Each row has a name. Each question is about the rows just above it. Places in a row count from 0.

Columns, left to right: K G E L U P
Lese: [ 15  41 -20 -70 -62  32]
Vevad: [-40  15  43  40 -42  74]
Pil: [  8 -37 -64 -65  15 -63]
Kugu: [-58 -79   3  71  39   3]
Zasuf: [-34 -74 -12  49  73 -74]
tute: [ 30  80  59   2 -30  25]
kabu: [ -2 -70 -81 -41  34 -42]
What is the next entry after [-37 -64 -65  15]?
[-63]
Where does [-34 -74 -12  49  74 -74] differ from Zasuf, and what was there?
4, [73]

Columns, left to right: J B F W H A
medon: [ 12 -39  -1 -21 -35 -28]
kapuv: [ 60  37 -76 -92 -45  -5]
roko: [ 34  13 -36 -50 -20   1]
Give the next entry after [ 37 -76].
[-92]
Which column holds [-35 -45] top down?
H
One entry of medon was changed: [ 12 -39  -1 -21 -36 -28]. Where, and from what?
4, [-35]
Which column holds this, read top down? [-92 -50]
W

Columns, left to right: Z D S Y X N M C
Sutoz: [  8 -43 -13 -16  11   0 -16 -12]
mevir: [-13  61  79   8 -15   2 -14  -3]
sem: [  4 -54 -87   8   2  -1 -16   5]
simuf: [-12   0 -43 -13  11 -16  86  46]
[ 61 -54   0] is in which column, read top down?
D
One entry of mevir was changed: [-13  61  79   7 -15   2 -14  -3]. Where, and from what?
3, [8]
Give the next entry after [-13  61].
[79]
Where does [  4 -54 -88   8   2  -1 -16   5] differ from sem, and what was there?
2, [-87]
Give the next entry after [-43 -13 -16  11   0].
[-16]

Columns, left to right: Muz Lav Sed fugif kur zis Puvak
fot: [ -9 -28 -26  11  23  -9 -10]
zuso: [  0 -49 -27  -9  18   0   0]
Reku: [ -9 -28 -26  11  17  -5  -6]
lofo: [-52 -27 -27  -9  18  35   0]
Which column holds this, read top down? [ 0 -9]
Muz
Give the next entry after [-49 -27].
[-9]
Which column holds this, read top down? [ -9 -52]
Muz
Changed lofo: [-52 -27 -26  -9  18  35   0]. Place and old value:
2, [-27]
Which column holds this, read top down? [11 -9 11]
fugif
Changed Reku: [ -9 -27 -26  11  17  -5  -6]. Place and old value:
1, [-28]

Columns, left to right: boti tila vegep Fetev pud gebe vedi pitaf
mevak: [  9 -26 -16 -15  -8 -43   6 -34]
gifo: [ 18  16  -4  -5  -1  -8 -18  -3]
sizi: [ 13 -32 -17 -17  -7 -44   4 -29]
mep: [  7 -36  -8 -24   1 -17 -14  -3]
zapa: [  2 -15   4  -3   4   3  -1   6]
godub: [  1 -25   2 -27  -4  -9  25 -17]
gul: [  1 -25   2 -27  -4   1  14  -6]
Ginom: [  6 -24  -3 -41  -5  -5  17   0]
fomep: [ 10  34   8  20  36 -11  58  60]
lak: [-60 -28 -41  -9 -73  48  -7  27]
zil: [ 33  43 -60  48 -22 -18 -16  11]
rabit: [-34  -7  23  20  19  39  43  66]
One entry of zapa was changed: [  2 -15   4  -3   4   2  -1   6]. Where, and from what?
5, [3]
Which column holds [  6 -18   4 -14  -1  25  14  17  58  -7] top down?
vedi
[-34  -3 -29  -3   6 -17  -6   0  60  27] is in which column, read top down?
pitaf
Which column holds this, read top down? [-73 -22]
pud
Changed zil: [ 33  43 -60  48 -21 -18 -16  11]. Place and old value:
4, [-22]

Columns, left to right: kodil Keb guv Natos pag fup ronum pemo rep
zimut: [-59  22 -67 -49 -68  65 -74  32 -31]
vukig: [-60  14   9 -24 -33  64 -64  52  37]
dezu: [-29  21 -67  -6 -17 -15  10 -11  11]
Which column holds [-59 -60] top down?
kodil
Where does [-29  21 -67  -5 -17 -15  10 -11  11] differ from dezu, and what was there?
3, [-6]
Which column holds this, read top down? [14 21]
Keb
Which column holds [22 14] top down?
Keb
Give the next entry after [-17 -15  10 -11].
[11]

Columns, left to right: Luzo Gez risof bomaz nimu rusu Mivo rozi rif sav
vasa: [ 27 -35 -24  31  53  18  28  11 -29  14]
peku: [  1 -33  -8 -14 -16 -22   7   5 -56  20]
Mel: [ 16 -43 -21  21  32  -9  21  11 -55  24]
Lur: [ 24   9  46  10 -46 -20  17  32  69   6]
dape: [ 66 -33 -22  10  37   5 -10  43  25  47]
vovir: [-15  40  29  21  41   5 -12  -2  18   6]
Nubad: [-40 -20 -83 -35 -72 -22  40  -1  83 -34]
bamu: [-21   2  -1 -37 -20  16  -8  30 -25 -33]
bub: [ -7 -18   1 -34 -24  -9  10   4 -45   1]
ponu: [ 13 -44 -25  18  13 -34   7  12 -73  44]
Changed bamu: [-21   2  -1 -37 -20  15  -8  30 -25 -33]. Place and old value:
5, [16]
One entry of bub was changed: [ -7 -18   1 -34 -24  -9  10   4 -44   1]. Where, and from what?
8, [-45]
Which column holds [ 24  66 -15 -40 -21  -7] top down?
Luzo
Which column holds this, read top down? [ 10  10  21 -35 -37 -34]
bomaz
Which column holds this, read top down? [ 29 -83  -1]
risof
One entry of dape was changed: [ 66 -34 -22  10  37   5 -10  43  25  47]. Where, and from what?
1, [-33]

Columns, left to right: suf Bepo saru vesig zige Vakaz Rak fos dozi
Tegof: [  8 -11  -3  10  -1  10   2  -5   1]
gafat: [-15  10  -1  -8 -28  17   5  23   8]
vozi: [  8 -11  -3  10  60 -33 -44   7   9]
Sunom: [-17  25  -6  19 -14   5  15 -19 -16]
vanu: [-12  17   1   8 -14   9  -3  -4  -4]
zavug: [  7  16  -4  48  28 -27   1 -75 -38]
gur: [  7  -8   3  -5   9  -7 -17  -1   3]
[  5   9 -27] is in which column, read top down?
Vakaz
Which column holds this, read top down? [ 23   7 -19  -4 -75]
fos

Columns, left to right: Nofa Maris mon Pobuk kavag
botav: [ -6 -61 -50   0 -46]
vuvo: [-45  29  -4 -56 -18]
Dor: [ -6 -61 -93   0 -46]
Pakub: [-10 -31 -50  -8 -63]
Give the next entry after [-93   0].
[-46]
The next entry after [ 29  -4 -56]:
[-18]
Changed Dor: [ -6 -61 -94   0 -46]. Place and old value:
2, [-93]

Columns, left to right: fon redam Tup Leni Taga dibov Sok Lume luvib
Tuz: [-25 -44  45  57 -52   0  -7   3  13]
Gof: [  5  33 -45 -39  23   1  -7   2  -5]
zoz: [ 48 -32  -9  15 -13 -29  18 -10  30]
muv: [ 16  36   2 -25  41 -11  13 -17   6]
vifik: [-44  45  60 -16  23 -25  15 -10  24]
Nub: [ 48 -32  -9  15 -25   6 -10  13  -1]
pafa: [  3  36   2 -25  41 -11  13 -17   6]
Negev: [  5  33 -45 -39  17   1  -7   2  -5]
rog: [-23 -11 -15  21 -45  44 -40  41 -40]
[-9  2 60 -9] is in which column, read top down?
Tup
Changed pafa: [  3  36   2 -25  40 -11  13 -17   6]. Place and old value:
4, [41]
One entry of Gof was changed: [  5  33 -45 -40  23   1  -7   2  -5]. Where, and from what?
3, [-39]
Give the next entry after [ 15 -13 -29].
[18]
Changed Negev: [  5  33 -45 -39  17   1  -7   3  -5]. Place and old value:
7, [2]
The next entry after [-44  45  57]:
[-52]

Columns, left to right: ratet gedo Fupuv Lugel nok mevil Rore Vezok gaz
Beban: [-48  -8 -21 -12 -22   0 -15  66 -15]
zef: [  9  -7  38  15  34 -10 -36 -57 -34]
gis: [ -8  47  32 -17  15  17 -26 -13 -37]
nos: [  1  18  17   6  24  31 -17  25 -11]
lef: [-44  12  51 -29   7 -14  -2 -11 -42]
nase: [  5 -14   8  69  38 -36 -42   0  60]
What is the next entry after [-17  15  17 -26]?
[-13]
Changed zef: [  9  -7  39  15  34 -10 -36 -57 -34]. Place and old value:
2, [38]
The next entry after [ 8 69]:
[38]

